One turn moves every row onto another: examples first, then more rows asked
nupiz: [-12  44   6 -16  20 -53  23 -11  -7  30   7  -7 -20 -17 -29 -23 -41  27]
Ranam: [-51  48   3 -25  12 -17  10 -50 -25  21  -7   4  25   0 -25  10  -8  47]
Gesef: [-40  45  19  31 -11 -21  15 -35 -14  22 -10  15   4 -19 -21  42 -67  -9]
miri: [-14  32  10  -4  37 -15  15 -12 -17  19  21  -1 -32 -20 -10 -21 -36  19]
pureb: [-12  18  47   6  29  -9  39 -12 -32  -1   8  -8  -3 -26 -46   5  -7 -23]
Vor: [-29  47  32 -19  -8  18  -2 -13   6  -1 -34  50  -1  -6 -38  33 -34 -15]
mukob: [ -7  10   7  14  36   6  17 -29 -24   4  13   7  -9 -23   8 -16 -41   9]
kitu: [-52  52  23 -16  -1   8  -6 -29  -5   1 -41  54  -4  -6 -17  28 -36   6]
pegog: [-45  47  14 -28   4  10   3 -34 -21  12 -51  54  16   5 -13  17 -14  21]
kot: [-14  28  44 -11  30 -23  44 -11 -34  11   4 -12  -1 -19 -57  -4   4  -6]
Gek: [  3   9  -2  10  -4 -32  27 -45 -12   2 -34  11  38 -26 -13 -22 -45  16]
pem: [-20  11  46  16  16  -7  42 -20 -30 -12  -1   0  14 -37 -40  11 -20 -26]
lal: [ -6  33  14   1  32 -19   8 -12 -16  21   9   0 -43 -21 -24 -29 -34  13]
guri: [  7  42  35 -22   8   2  11 -21  -6  24 -40  38  -7  33 -51  30 -15 -10]
Kor: [ -9  44  27 -31   9   5  23 -24 -23  35 -52  47   7  31 -47  18 -10   5]
buru: [ -2  34  -1 -10  -1 -65  34 -23  -3  24 -15  -2  17 -18 -28 -19 -49  26]
pom: [ 25  46   7   6  13  -6   2  -8 -32  40   1  -4  12   5 -12  27  -3  -9]
fab: [-29  28  38 -18  18 -38  52 -18 -35  13  -9  -8  17 -23 -61  -8  -1   6]
Zuta: [ -4  -1   4  23  14   1  17 -47 -20  -9 -17  16  16 -29   2 -19 -46   6]
bukup: [-38  22  37  -8   4 -35  56 -26 -31   3 -19   0  34 -34 -55  -2 -15   1]
Sedin: [  2   1   1  19  17  -6  29 -42 -21  -2  -8  11  27 -23   9 -10 -47   7]
vuso: [ -4  47   2 -23  20  -8   3 -27 -33  35   1  -3  22  10 -19  12  16  27]
fiza: [-43  48  26 -27  -9  21   9 -16 -12   9 -46  58  15  -8 -34  22 -29   1]
lomok: [  2  31  -1  -9  -5 -59  27 -28  -8  22 -31   2  21 -20 -33 -29 -41  26]
disa: [  7  53  29  -5   0 -15  -3 -11  -2  23 -41  36 -19  21 -29  37 -28 -19]
kipo: [-26  55  31  -5  -4  -4  -9 -18   5   8 -37  45 -22   2 -24  39 -42 -14]
Zokod: [  8  44  16  33  -2 -11   7 -12 -22  34  -3   5   3 -10 -14  41 -44 -29]
paru: [-33  46  24 -33   1  14  22 -22 -25  27 -54  57  19   9 -38  14 -16  12]
zemiz: [-69  46  13   0  -4 -23  14 -55 -15  16 -11  15  16 -14 -26  26 -48  28]
Zur: [-34  13  41   9   5 -19  50 -28 -27 -11 -14   2  33 -40 -44   7 -24 -14]
variz: [-10  48  12 -29   9   1   9 -28 -27  27 -57  45  18  24 -18  15   2  16]
Pil: [  4  15  -5   7  -3 -43  37 -38  -9  10 -23   6  40 -21  -9 -12 -51  14]
Zorit: [ -3  45  37 -17   1   8   0 -15   8   5 -30  41 -12  15 -47  37 -26 -20]
tuput: [ -7  13  13  18  33   8   8 -29 -23   2   5  11 -24 -27  -4 -23 -40   5]
Vinif: [ 14  50  20 -18   6 -13   5 -17 -17  34 -52  36   2  33 -26  27  -5  -4]
Bepad: [ -2  43   7 -14  14 -53  17 -10  -9  32  -9  -4 -20 -17 -38 -33 -34  26]

Sedin moves to mukob
Vor moves to Zorit
Zuta moves to tuput
Where do these go?
Gesef moves to Zokod
kot moves to fab
Vinif moves to variz

One turn moves every row onto another: examples first, then more rows asked
pefem: [ 14  33  12  -8 -22 -40  -1  25  12  -3  -6   8]
sori: [  5   7  -1  24   9  -1  22  28  10   9 -33 -38]
vani: [ 25   9  -8  -8 -18 -13   9 -33   6   8  22   3]
fodef: [ 15  14 -25 -11  41 -33 -10  16  -8  -3  26  -8]
Tegub: [ 21   6 -12  37  25  -1  -3  15 -25   4  15 -33]
Tilid: [ 36  -3 -16   0  -6 -11  24  -9 -20 -47 -25   6]
lolef: [ 15   2  -9   2  -6  -9  19  23  -6 -42 -50 -10]
kogu: [ 10   2 -27 -10  22 -15 -28  31  -4 -16  22 -35]
bivin: [-13  14   4  14  -3   9  18   9  43   0  14  10]
Sen: [ 15   2 -18   0  49 -22 -17   7  14 -19  -2  14]
pibat: [ 17  -4 -14 -27  16  23  10 -12   6 -34 -15   5]
lem: [  5   2  20   7  33 -13  14  -3 -12 -44 -22  13]
kevo: [ 17   8  -9 -13  -2  -1  17 -32   5 -32  38 -21]
tavok: [  3   3   1 -44  -9 -45  15   5   8 -21 -14   0]
Bogaf: [  3   4  -4   4  24  -9  16  42  -8 -35  49 -18]
mev: [ 12 -26 -16   4   3   1  14  52  -9   7  18 -25]
nam: [ -1 -13 -13  50 -11 -29   3   4 -13   5 -14 -10]
vigul: [-14  14  -5  18  -9   8   4   6   3 -29 -44 -14]
Beliz: [ 16 -29  -8   1 -17 -13   9  31   0 -33  40  12]
pafir: [-11  12  11   6  46 -31  18  27   2   4   0   6]
Sali: [  4   9 -12  14 -10 -12  11  21   3 -64 -30   1]
fatil: [ 25   3   5  -7 -35   3  17  15 -24 -46  -8  -3]
limi: [-14 -20   6  -8  -7 -10   6  -4  -2 -65   9   0]
taz: [ -6  21  12  15  28   7  37  18  27  -8 -14  -7]
Levum: [ 15   6 -17  -5  48 -31  11  23 -18   9  -5 -21]
doz: [ -9 -33   5   2 -10 -22  23  -7 -18 -21 -33  -2]
lig: [  1 -20 -28   5  -1  11  26  -6  12 -44 -25   2]
sele: [ 23  33   9  15  17 -20 -12  31   7   7  23 -20]
tizo: [ 33  14  -9  -7  36  15   7  -5  13 -29  21 -27]
pev: [ -6   6  28  15  -4  -4  51  19  11 -20   0  11]
negu: [ 1 18 15  9 33 -3 17 21 37 -5 -2 11]
Nup: [ 23 -12 -23  -7 -20  -2  14 -12 -13 -55 -15 -18]
sete: [  9   9   3   2 -29 -52   2  11  -2   9 -18 -16]
noz: [ 16  -5  -3  -2 -19  -5  11 -22  12 -22  49  -6]
Nuse: [-17 -18 -29  19  -7 -21  13   9 -18   1  20 -45]
Visel: [ -9  15  -2  12   0 -15  12 -47   5 -28   9 -13]
Vod: [ -2   0 -13   0  -1  -1 -10  22  31   7  40 -27]
Nife: [ -4  -9 -15   4  -5 -21  16  52  -5  -9  44 -10]
nisiv: [  8  11   0 -18 -33 -44  17  22  -6  -9 -18 -27]
pife: [-11  -5  -1   3  14 -13  15  -1  -2 -26  60  -2]
Los: [ -8  -2 -25  39  14 -18  14   6 -16  23  16 -23]
ludo: [-13 -11  -8   1 -17 -53   9   4 -23   9  10 -20]
peke: [ 11  -1 -11  10  14  23  25   2   9 -57 -19  -5]
Miniz: [ 29  -4  -6   3  -4 -15   8  12  -3  37  19 -24]
simos: [ 23  -5 -10 -16 -38 -17   8  26  -6 -27  16 -44]

kevo moves to nisiv
Tegub moves to kogu
Where do these go?
peke moves to Nup
pibat moves to fatil
Vod moves to Miniz
Nife moves to Los
pife moves to ludo
lig moves to Tilid
pefem moves to bivin
Sen moves to Beliz
Bogaf moves to Nuse
negu moves to noz
tavok moves to pev
tizo moves to simos
doz moves to lem

One turn moves every row onto another: examples first, then more rows asked
finu: [-16  11  -4 -10  -9   1 -43 -18   2  22  34  34  27  13 -13  10]
Peb: [ 28  -6 -18 -24  34 -32  11  -9 -13  15  33   9 -15  36 -10  -9]
sukop: [-16   5  -3  -9  -4   1 -29 -24  11  30  37  34  27  20  -6  -5]
Nuli: [-24  42   9  12  -5   7 -11  11 -21 -18  19  23  43 -23 -16  10]
gel: [ 23  -5 -16 -25  38 -28  12   1  -4   5  28   9 -11  40 -12 -15]
somop: [  9  29   4  -6  37 -10  35  28 -50 -24  12   1  10  -1 -13 -11]
laboz: [ 21  23 -24   8 -28  21  25  -5 -36   5  19  -1   0  22  11  30]
Pubud: [-21  33  11   1  -4   8 -10  12 -29 -14  17  24  56 -23 -15  13]
miv: [ 15  -7 -14 -27  39 -25  19 -12 -10  14  26   9 -10  33  -3 -16]
Tefil: [-14   5  -7  -8  -3  -8 -28 -27  13  19  45  34  26  18 -16   3]
sarez: [-18   5 -13 -16   0  -8 -29 -22  17  29  33  31  28  18 -12   7]
Fabek: [ 23  31   0  -6  34 -12  32  28 -41 -33  15   0   9  -7  -4 -11]
timag: [ 17  23   5 -10  38 -15  35  29 -43 -28   5   2  18  -6  -8  -8]
pel: [-24  40   8  15  -4  11 -11  11 -29  -6  14  24  52 -17 -12  17]
sok: [ 20  33   1  -4  32 -17  30  31 -46 -24   4  -3   4  -6 -12  -5]
pomel: [ 16  60  -3 -27  12  -6  24   0  32 -23  42  26  32  22 -10  22]
Gom: [  0  55 -25 -16   4   9  35 -23   3  -3  -9   3  10  13  -8  34]
tudu: [-12  34  17  11  -5  11  -9  13 -22 -14  12  24  56 -22  -9   5]
Tusu: [ 22  -3 -13 -25  35 -23  11  -7  -9  13  26  10 -13  35  -8 -23]
kepim: [ 37  21  -3  -6 -17   7  15  18  -1 -16  65  21  23  36  14  18]
terub: [ 20  16 -24   3 -26  21  26  -6 -31   2  16  -3   2  28  15  30]
ros: [ 20  17 -26   7 -28  16  20  -7 -32   4  15  -1  -4  24  13  29]
benu: [ 17  60   0 -25  11 -13  25   3  31 -23  46  28  29  17 -13  23]
gutuk: [ 13  -2 -17 -30  34 -23  -3 -16  -6  13  28  14 -20  39 -13  -9]
Fabat: [-15   5   0 -12 -12  -5 -25 -33  11  28  36  31  26  14  -9  10]
bekar: [ 24  -1 -23 -29  38 -27   4  -8  -9  14  30  12 -16  34 -14 -13]
zopaz: [ 38  18  -2  -5 -20   1  14  20  -5 -18  67  22  19  33  13  20]
Dori: [-15   8 -10 -10  -5  -7 -37 -28   5  21  38  30  30  16 -13   5]
Sol: [ 18  27   5  -9  37 -13  29  33 -44 -25  10   2   3  -2 -20  -6]
Kenid: [ -9   3  -7 -18  -6  -6 -36 -24  10  25  32  33  30  17 -14  -1]
Zusu: [ 43  19  -4  -4 -19   3  15  19  -4 -20  67  18  19  33   9  14]
ludu: [ 22   1 -12 -32  32 -34  13 -15  -3   9  25   7 -11  35  -2 -14]
vutu: [ -4  60 -24 -18   0   6  30 -24   4   0  -2   3  10   9 -12  35]
burag: [ 18  57  -5 -29   8 -12  21  -1  33 -23  45  23  30  20 -13  20]
koz: [ 19  26   4   4  31 -10  32  34 -49 -28  10   1  14   3 -13  -5]
fev: [-14  34  14  11  -9  18  -5  12 -26 -15  23  24  46 -27 -11  12]
Rilap: [-11  39  14   5   3   8 -14  19 -38 -24  19  24  46 -21 -17  16]
kobob: [ 17  25   2 -15  45 -18  26  25 -46 -32  14   2   2   7 -18  -5]
domef: [  0  59 -25 -15   6   5  34 -25   5  -3  -6   5   8  10 -14  33]
tuta: [-21  36  17   9  -6   6 -12  14 -32 -17  18  21  48 -19 -18  13]

ludu moves to Fabat
gutuk moves to finu
burag moves to vutu
Where do these go?
Nuli moves to sok
kepim moves to pomel
bekar moves to Dori
gel moves to sarez
miv moves to sukop
ros moves to zopaz
Tusu moves to Kenid

One turn moves every row onto another: examples first, then more rows asked
tade: [ 15  24 -11  -5  -4 -20  11  27  27   8  18  18 -22  -5  10 -17  17 -14
 -62  -6  35  -7   1  -9  24   9   0  -3  -1 -26  12  -6]
zab: [  7 -10 -11  48  11  -2  33 -19 -37  13  24  -8  -4   3  18 -20  -6   5
  10  -7  -4  11 -40  18 -18  15 -11 -22   6 -35   5  19]
melaf: [  1 -25  -4 -10  -3  14  10  -6  13  -7   8   4 -11   9  13 -20   8 -18
 -15 -18  -5   4 -11   8  39 -53  20  -7  -5  33 -36 -41]
Duzo: [-11  28 -11 -21  -5 -46  19  -6  33  19 -41   8 -12  -3  28 -47 -25   8
  -5   5  -5  -5 -23  20  38   3  -1 -20  -3  -3 -33 -28]
zikap: [  6   0 -11  38  17  -4  38 -40 -20  -7  38  -8  -3  13  28  -8 -23   9
  21 -14  -5  21 -43  13  -9  18 -10 -13   3 -11   1  11]
gofor: [ -9 -24 -12 -17  34  -9 -12  25  25  29 -16  17 -13  12  -5   0  -1   2
  -6  17   8  43 -18  23  11 -30 -27 -30  -2  -7 -20 -51]
nel: [ -1 -19 -27  42  22 -12  20 -30 -24  13  42  -6 -12   3  44 -22 -26  -4
   8   0 -16  18 -29  19   3  20 -15 -23  -5  -2 -12  23]
mibod: [  0  -1 -28  50  13   5  30 -23 -45  12   7 -13   4   3  21 -12   6  12
  14   2   3  22 -33  11 -16  16  -7 -17  12 -30   3  15]
tidu: [-17 -13 -32  45  18   2  22 -28 -38  15  14 -24   9   8  22  -7 -10   6
  16  23   0  17 -14  -2  -1  18 -18 -21   8 -24   4  15]
zavuf: [ -4  29  -3  -3  32   3  10   0  39  25 -27  33   3  10   1 -17  26   0
 -65 -13 -15  18   2  19  22  -9 -26   2  -1 -15   4 -39]
Kop: [ 34 -17  -1 -31  32 -49 -14 -30  19  -2   2  -4  -4 -18   2   7 -27 -19
 -24 -23 -25  22 -11  10  33 -28 -12  15   9 -13 -21 -13]
Neli: [-21  -7  -5  -8  31   3 -26  -7   2  16  -1  18  -7  31 -13  13   7  -3
  -7  39   8  39  -2  27  34 -23  30 -16   5  21 -34 -21]
ditup: [ 30   8  -4 -14  19   3  11   8  25   4 -27  43  24 -18  -6 -13  10 -16
 -17 -17  -2  11   4 -16  42  -9  16  -4  -6   3 -45 -27]
labo: [-22 -31   6 -11  30   4 -15   3  27  17  -4  30 -17  12   4  -8  26  -1
 -17 -12   1  43 -15  13  11 -19  -5 -45  -7   3 -20 -49]
tuv: [ 29  -4 -21 -33  36 -43 -22 -32   8   2 -19 -14   5 -16   3  15 -17  -9
 -19  -7 -17  32  -4   6  37 -26 -11  24  18 -10 -21 -18]
vanu: [ 11  14  -5  24  28   8   1 -36 -13  -5  23 -21   0  14  32  -8  16  35
   2  -5  -3  18 -44  21  -3  41  -6  -5  15 -22  28  -5]
Bobid: [ 16  -7 -16 -25  33 -32 -23 -48   6  -9 -18  -5   6 -18  13  14   6 -10
 -24 -24 -18  38   1  -6  37 -21   6  16  17   1 -25 -18]
boto: [ -2  21  12 -13  -9 -35   9  -6  40  -4 -19  12 -12  -2  37 -37 -19   5
 -22  12  -1 -16 -31  27  54   7  25 -10   1   9 -32 -16]
buzon: [  7   1   7 -45  17  -1 -15   0  12  33   8  -9 -22  21 -18 -38   2  -2
 -15 -12 -19 -13  -9  28  35 -35  -4  -5  -5   0 -11 -48]
lur: [  3  29  -4  -6  33  -4  13   8  41  29 -25  29   1   9  -3 -16  14  -1
 -62  -5 -14  14  -2  24  22 -13 -34   5  -1 -21   5 -39]
Bovu: [ 21 -15   6 -29  31 -37 -22 -48  16  -8   4   3  -3 -16   9   5  -2 -16
 -31 -39 -29  25  -5   2  34 -18   6   7  10  -4 -20 -13]
beb: [ -6  30  -6 -12  -6 -30   6  -7  32  -3 -37   4  -4  -2  39 -30 -12  12
 -16  27   7  -5 -26  22  58   6  26  -3   8  12 -34 -21]
datim: [  3   9 -31  38  20  -1  36 -38 -29  -4  19 -18   5  12  29   0 -20  16
  27   3   3  32 -38  10  -6  16 -12  -4  11  -9  -1   5]
Nagop: [  2  17 -20  24   9 -11  31 -12  19   3 -15  31  10  28  -7   1 -12 -19
 -48  22 -16  16  16  26  25 -35  15  15  -1  20 -30   1]
dafi: [  4  33 -38  -1 -13 -40  29  10   1  22  10  15 -20  11 -12 -17 -13 -24
 -33   8  26   0  22 -11  12  -7   6  -4  -6 -14 -11  12]
Burog: [  5 -15  -5  31  28   6   2  -4 -16  13  29 -30   3   2  25  -7  -4  15
  -6  30   4  -1 -33  17  10  30 -28 -12  13 -43  27   6]
Bupi: [  3  12  -9  24   7 -13  32 -13  24   1  -2  36   5  28  -7  -4 -13 -22
 -52  13 -21  10  13  28  24 -34  16   9  -5  19 -30   3]
pilur: [ -6  12 -14 -40  19  12 -22 -13   0  29 -17 -13 -11  20  -9 -28  28   7
 -12  -5 -10   3   2  15  39 -30   8   0   3  12 -14 -54]
loga: [ 41  16 -12 -24  16 -15 -11   9  19  15 -37  27  22   2 -26 -18  10   1
 -15   6 -14   2  18   4  31  -3  25   3  -1  -2 -35 -18]
Puve: [ -6  -8 -48  43  25  -7  15 -32 -35  15  20 -14  -4   3  47 -12 -17   3
  13  15  -8  31 -24  14   7  20 -15 -15   3   2 -15  18]
zufig: [ -7  32 -34   4 -14 -29  25  -6   0  14  10  23 -19  11  -3 -20   9 -23
 -40  -8  23   4  27 -21  14   1  22 -11  -6  -4 -13  12]
namem: [ 15  -2 -21  22  41  -5 -15  -7 -12  23  28 -25 -10  -1  45 -18  -4  21
 -10  21  -6  11 -41  35  15  40 -32  -6   9 -27  19   3]
loka: [  6   5   4  41  24  19   9 -21 -33   7  28 -12   0   1  25 -12  20  16
  -8   2   6   7 -46  21   4  33   2  -9  16 -36  18  15]
Segum: [-13 -25  -9  44  15  -2  26 -29 -28  12  37 -13   0   9  21 -16 -16  -2
   9   4 -10   5 -20   3  -5  20 -17 -32   0 -27   5  20]
Beg: [ 41   7  -5 -18  19  -8  16  22  29  11 -24  38  21 -18 -14 -13 -11 -19
 -13  -7  -2   5  -1  -7  41 -16   2   1  -7  -6 -43 -26]
Buve: [ 43   8   6 -24  14 -17  -8   7  27  12 -19  35  16   2 -27 -25   8  -6
 -21 -10 -22  -8  15   7  29  -1  27  -5  -7  -3 -33 -15]
mizu: [ 11 -18 -24 -15   1   6  12  13   9   3  -7 -11  -7   7   5 -12 -13 -14
  -3  11   4   7 -13  14  40 -63   2   8   1  25 -36 -44]
sek: [ -8 -21  20 -12  28 -10 -18   3  17  19  27  25 -19  32 -20   3 -16 -12
 -12  27  -2  21 -13  39  28 -25  20 -23  -5  11 -31 -15]
toki: [  3  -3 -15  27  40   8 -19 -24 -14  14  29 -18 -10  -2  54 -20  20  22
 -16   5  -9  15 -36  25  16  48 -15 -15   8 -17  17   3]
gonu: [ 10  34 -31  -4  -3 -15   7  26  18   9  -3  10 -14  -5  13  -8  25  -7
 -57   9  43   5   6 -15  27   8   2   4   6 -22  11 -12]
Dupi: [-21  28  -6 -17  -6 -36  15 -21  31  11 -41  15 -11  -3  35 -47  -5   9
 -11  -9  -7   0 -18  11  39  10  13 -26  -3   6 -34 -28]
vefik: [ 16   8  -5  37  26  12  12  -7 -34  15  22 -20   1   1  18  -8   2  17
   0  19  10   6 -49  28   4  26 -12  -1  18 -44  18  14]
Zad: [ -9 -14  -1  38  26  19  -4 -22 -20   4  27 -23   6   2  35  -7  21  18
 -12  15   3   5 -27   5  11  39 -10 -19  13 -32  26   5]
zum: [ 23  12  -5  18  29  -3   6 -20 -10   2  27 -26  -3  14  24  -8  -6  33
   7   7  -2  12 -50  31  -5  33 -21   0  15 -32  29  -4]

Buve moves to ditup
toki moves to Puve
Where do these go?
tidu moves to Burog
Bobid moves to tuv
mizu moves to buzon
zikap moves to vanu
sek moves to labo
Nagop moves to lur
Dupi moves to beb
zufig moves to gonu
mibod moves to vefik

